In the rows, 128 means zero.
One turn moves every row onto another: examples first, then more rows asked:
naki: [131 140 125 163 105 141 109 113 124 140 134 133 118 123  94 104 117 128
 124 128 122  76 141 140 127 142 121  99 165 110  80]
nezi: [153 122  97 150 123  95 134 119 134 138 137 117 107 126 133 130 109 137
 125 155 126 101 146 129 126 128 124 114 160 132 154]
bugi: [132 124 113 128 110 131 112 130 136 172 131 114 134 115 105 131 138 122
 108 141 121 106 142 161 114 117 132 132 151 114 111]
dar: [150 133  82 171 124 124 112 116 104 132 114 130 128 113 106 141 128 118
 122 158 135  90 151 110 120 147 115 113 141 125 125]
Mor: [128 121 111 157  96 131 126 119 132 143 143 130 109 147 109  89 125 139
 120 159 140  95 114 122  86 138 168 127 145 121 100]
buto: [129 120 120 162 113 135 137 140 123 164 134 141 150 134 101 144 129 124
 104 143 165 104 142 126 134 138 127 111 138  98  99]
gef: [112 137 101 141 114 145 108 105 148 151 130 115 116 143 127 117 119 132
 124 158 108  93 149 119 125 157 138 121 170 140  93]
lib: [115 161  99 153 134 123 125 114 117 154 147 128 126 145 111 125 120 114
 120 154 131 101 154 112 137 114 118  98 137 148 155]
Rosi: [137 170 105 142 128 126 136 112 112 154 142 126 135 126 104 124 137 116
 111 152 131  89 154 136 126 111 119  91 152 128 144]
Releg: [114 149 119 134  95 134 134 106 117 164 152 144 142 114 103 108 151 119
  95 153 123  86 117 127 121 142 136 121 154 116 132]
mivuz: [122 115 115 166  75 132 117 100 135 147 140 125 101 148  96 103 128 136
 130 143 139  93 124 117 103 124 176 110 150 127 107]
toti: [119 109 120 159 112 122 115 111 138 150 142 142 159 149 106 148 119 120
 120 188 128 104 142 132 137 146 146 116 157 118 106]
dod: [129 124 112 163  99 128 138 107 130 150 148 126  94 155 104 112 119 142
 128 139 149  89 125 109  97 146 171 116 152 114  99]
zef: [118 128 121 142 111 103 120 131 156 158 145 155 125 142 107 138 113 111
 123 152 116 103 145 137 134 160 130 114 151 117 100]
ribi: [136 135 113 159 102 126 104  98 122 124 142 129 128 136 115 126 136 130
 113 158 120  87 165 128 121 118 104 146 150 120 144]
tukil: [110 113 122 185 122 140 123 111 112 146 142 137  97 126  85 116 140 138
 120 165 144  90 140 118  96 114 146  97 134 114 135]
debul: [115 112 112 154 125 134 124 127 131 147 135 116  82 130 111 120 132 140
 129 178 134 120 128 107 102 121 146  98 133 122 136]
sak: [116 126 122 164 129 116 106 101 140 165 149 147 138 127  79 144 100 122
 136 154 105  96 135 122 123 137 131 120 154 110 112]
bomer: [ 97 134 106 135 114 113 118 102 129 137 136 118 132 124 132 132 130 125
  98 142 172  85 118 128 131 126 127 106 167 113 101]
Renok: [132 145 104 151  92 135 111  91 110 160 114 144 141 127 127 111 130 106
 102 148 157  97 128 119  99 136 131 127 150 127 135]
dis: [143 135 117 176 118 147 135 108 131 167 143 149 121 135 110 111  86 128
 127 155 122 101 125 120 134 158 148  98 166 126 124]
Vidu: [117 107 109 154 114  96 103 130 137 153 132 130 137 132  99 136 115 129
 131 169 111 106 123 129 135 122 126 114 151 130  85]
tal: [118 129 120 160  97 132 120 117 136 147 134 134  81 139 123 118 152 133
  98 166 143 100 142 146  96 102 133 117 146 122 117]
mitin: [123 128 118 165 120 128 125 117  84 141 139 139 144 143 115 108 120 130
 118 139 146  88 115 109  85 139 118 130 145 123 131]
kisa: [131 155 113 160 123 129 133 124 100 139 145 126 144 146 108 128 130 126
 115 162 141 102 141 118 140 101 111  87 142 131 139]
Nozu: [ 82 119  99 161 104 117 119 110 118 158 147 138 122 136 113 124 125 113
 115 143 140  96 119 104 144 144 147 100 145 157 142]
nopo: [124 104 107 161 127 138 121 140 126 164 134 113 134 141 112 163 107 130
 129 140 126 126 122 127 120 124 141 111 149 136 121]
Luvov: [109 137 117 162 110 128 128 122 153 149 131 141  71 127 115 128 126 135
 116 142 144 111 134 114  98 114 131  91 145 116 122]
vavom: [125 119 112 171 116 104 123 139 124 116 140 148 132 117 103 100 117 129
 126 148 126  90 148 116 121 134 112 102 138 129 152]
voluz: [126 133 116 169 118 155 132 112 118 147 135 139  92 139 111 139 149 125
 105 170 154  96 150 128  92 140 144 108 140 108 119]
Bukip: [129 125 116 152  91 146 105 102 137 138 138 120  97 152 109 109 116 125
 131 150 148 108 120 115 101 141 168 123 141 112 106]
turiv: [136 116 125 167 107 100 114 110 132 161 146 148 133 135  96 142 111 119
 119 153 123  88 137 167 131 121 136 113 168 117  99]
Mibo: [114 107 118 170 116 123 127 124 124 190 154 142 139 132  86 119 121 127
 114 146 128 100 146 133 131 122 144 132 134 130 145]
Vuke: [122 161 100 152 132 126 119 128 114 136 136 121 128 136 115 133 121 117
 121 141 124 102 138 134 118 100 112  84 151 151 137]
Vudup: [123 123 124 133  82 117 131 116 122 141 130 118 119 134 121 121 129 127
 136 112 125 105 127 111 106 135 137  86 165 135 144]
kodad: [127 129 127 135  81 116 107  90 121 142 127 117 117 143 134 117 123 118
 118 126 167 103 135 123 124 116 121 115 157 113 133]
Lesa: [132 125 118 161 114 126 131 115  77 154 157 123 121 141 105 140 124 131
 116 144 143  96  97 116 140 132 123 116 147 117 117]
pazod: [138 112 116 156 106 126 118 114 116 154 139 126 126 136 111  81 118 129
 117 180 142  88 144 137 155 145 141 111 149 122 103]
vebin: [109 109  98 148 120  97 137 114  99 157 135 113 123 140 118 111 128 138
 130 134 141  84 133  97 104 144 139 110 154 145 138]
bipa: [134 139 107 173  90 120 133 111 150 123 123 146 133 129 128 147 126 134
 111 141 134  95 153 114 121 120 116  98 172 130 136]
dudep: [108 134 122 133 114 132 106 114 122 136 153 119 114 126 122 132 111 116
 121 124 116 107 100 147 110 130 135 109 165 135 139]
Noder: [111 160 108 136 131 118 127 125 124 129 144 119 135 145 123 123 133 119
 110 152 147  92 161 132 131 113 110  91 148 133 133]
zak: [120 131 105 167  99 131 110 101 138 147 131 137 102 135 101  97 112 128
 121 143 159  90 117 116  91 132 165 120 144 114  95]
tozem: [110 116 120 184 112 130 110 104 136 145 145 126 124 151 118 107  93 152
 126 152 122  92 124 123 132 109 129 113 174 143 104]
Budeb: [ 81 117 118 151 116 123 110 128 164 156 138 131 135 133 106 136 118 126
 116 118 143 101 155 123 124 120 129 113 149 124 116]

Luvov moves to tal
kodad moves to Renok
Now find these:
Budeb moves to bugi
lib moves to Vuke
vavom moves to nezi
naki moves to pazod
Bukip moves to zak
bomer moves to Releg
toti moves to sak

